a =
[[139 157 144 121 149 139 144 157 146 141 118]
 [119 145 151 133 127 119 149 151 152 115 139]
 [127 121 136 116 123 125 133 118 134 123 112]
 [111 122 129 140 110 111 132 132 133 107 149]
 [118 135 138 139 121 122 136 144 138 117 145]
 [128 142 111 117 139 128 119 142 117 126 119]
 [134 147 110 128 142 133 123 148 122 134 134]
 [122 149 149 129 135 126 144 153 146 122 126]
 [114 133 117 145 123 121 119 142 117 115 152]]
The first entry in reading order is 139
Which number is the entry in the bottom-left corner? 114
Which number is the last entry, reading row by row? 152
The entry just right of 153 -> 146
Which number is the second entry on the diagonal from the top-right corner? 115
The centre entry: 122
The 1st entry on the diagonal from the top-right corner -> 118
Which number is the entry just left of the smallest entry? 133
The third entry on the diagonal from the top-right corner is 134
Which number is the third entry, reading row by row? 144
Which number is the entry just right of the centre entry? 136
The 4th entry, reading row by row is 121
Which number is the fifth entry, reading row by row? 149
Which number is the entry directly below the smallest entry? 117
The smallest entry in the first column -> 111
The top entry of the column that holds the smallest entry -> 141
The minimum -> 107
Which number is the entry directly below the centre entry? 128
The entry just right of the smallest entry -> 149
The 2nd entry, reading row by row: 157

array([[128, 125, 128, 125, 135, 124, 140, 124, 128],
       [129, 135, 129, 135, 111, 137,  99, 138, 128],
       [129, 119, 128, 121, 143, 119, 158, 117, 127],
       [130, 131, 129, 132, 118, 133, 112, 133, 127],
       [129, 120, 128, 121, 144, 119, 157, 118, 127],
       [128, 120, 128, 121, 144, 119, 157, 117, 127],
       [125, 128, 127, 126, 136, 125, 138, 125, 130]])
Which number is the first entry of the largest entry's row? 129
The first entry, reading row by row: 128
The entry just left of the smallest entry -> 137
The entry just right of the smallest entry: 138
The last entry, reading row by row -> 130
Which number is the bottom entry of the column that holds the largest entry? 138
The fifth entry in reading order is 135
Which number is the entry just left of 137? 111
Which number is the 3rd smallest entry? 112
Which number is the last entry of the smallest entry's row? 128
Which number is the entry in the top-right corner? 128
The entry directly above the centre entry -> 143
The second entry from the end, reading row by row -> 125
Which number is the entry directly above the smallest entry? 140
The 2nd entry in reading order: 125
Which number is the 3rd entry in reading order? 128
The largest entry in the first column: 130
Which number is the entry just left of the largest entry? 119
Which number is the entry just left of the centre entry? 132
The largest entry: 158
The entry at the centre -> 118
The entry just right of the largest entry is 117
The entry in the bottom-left corner -> 125
The fifth entry from the end, reading row by row: 136
The entry directly above 136 -> 144
Which number is the third entry on the main diagonal? 128
Which number is the entry just right of the centre entry? 133

[[128 134 138 133 130 132 127]
 [126 130 140 128 126 132 121]
 [129 136 136 130 132 132 121]
 [129 134 132 124 129 127 130]
 [125 129 136 129 128 128 121]
 [125 135 132 129 128 131 122]
 [118 123 154 134 131 123 101]
 [130 132 128 121 131 129 135]
 [130 134 138 129 132 130 129]
 [109 116 135 142 117 114 148]
 [158 150 115 135 115 148 129]
 [125 135 131 139 150 149 128]
 [138 110 135 113 108 117 130]
 [105 127 105 107 133 139 134]
 [138 137 112 120 145 111 121]]
Counting starts at 1.
The top-right entry: 127
Report the entry in the top-left corner.
Answer: 128
The entry in the bottom-left corner: 138
Report the entry just left of the centre entry.
Answer: 128
The entry at row 2, column 1 -> 126
Report the entry at row 1, column 2.
Answer: 134
The entry directly below the smallest entry -> 135
Report the entry in row 1 and column 3.
Answer: 138
Report the entry directly below 118.
Answer: 130
The entry just right of the largest entry is 150
The bottom-right entry: 121
The entry in row 2 and column 2: 130
Report the largest entry.
Answer: 158
The entry just right of the centre entry: 131
The entry directly below 110 is 127
Report the entry at row 3, column 3.
Answer: 136
Report the entry directly above the smallest entry.
Answer: 122
The entry directly below the largest entry: 125
The entry just left of 101: 123
The entry directly above the largest entry -> 109

x =
[[125 124 127 125 125 127 124 124 124 128]
 [111 148 112 151 149 110 148 150 103 135]]
Rows and columns are numbered from 1.
What is the entry in row 2 and column 3?
Answer: 112
What is the entry just left of 150?
Answer: 148
What is the entry in the top-left corner?
Answer: 125
The entry in the top-right corner -> 128
The minimum: 103
What is the bottom-left entry?
Answer: 111
What is the bottom-right entry?
Answer: 135

Questions about the grid below.
1) Which number is the entry in the bottom-right corner?
2) Which number is the third entry from the end, reading row by row?
3) Which number is the second-last entry, reading row by row?
4) Which number is the fifth-last entry, reading row by row?
5) Which number is the fourth entry in reading order?
6) Which number is the entry in the top-left corner?
7) Which number is the entry in the top-right corner?
8) Which number is the last entry of the largest entry's row?
[[126 128 128 125 120 127 129 125 129 126 126]
 [105 111 146 146 132 123 121 117 152 104 123]
 [137 132 127 129 132 128 131 129 132 123 144]
 [118 122 134 127 126 124 128 125 139 121 125]
 [132 123 129 126 133 131 122 131 134 130 128]
 [133 129 127 128 130 127 132 129 130 125 138]
 [124 132 121 134 128 121 124 124 128 127 134]
 [131 129 132 129 130 128 126 126 126 130 126]
 [127 130 132 132 130 128 124 134 130 133 124]
 [125 122 131 136 125 129 123 121 127 126 128]
 [131 128 132 129 130 128 125 127 127 130 126]
 [124 123 125 129 127 124 133 129 124 130 127]
 [125 128 125 136 128 120 125 123 128 131 133]
 [129 127 126 129 129 125 132 129 128 127 134]
 [132 115 139 144 127 115 129 118 127 141 128]
 [133 127 125 132 122 131 125 122 117 135 130]]
1) 130
2) 117
3) 135
4) 125
5) 125
6) 126
7) 126
8) 123
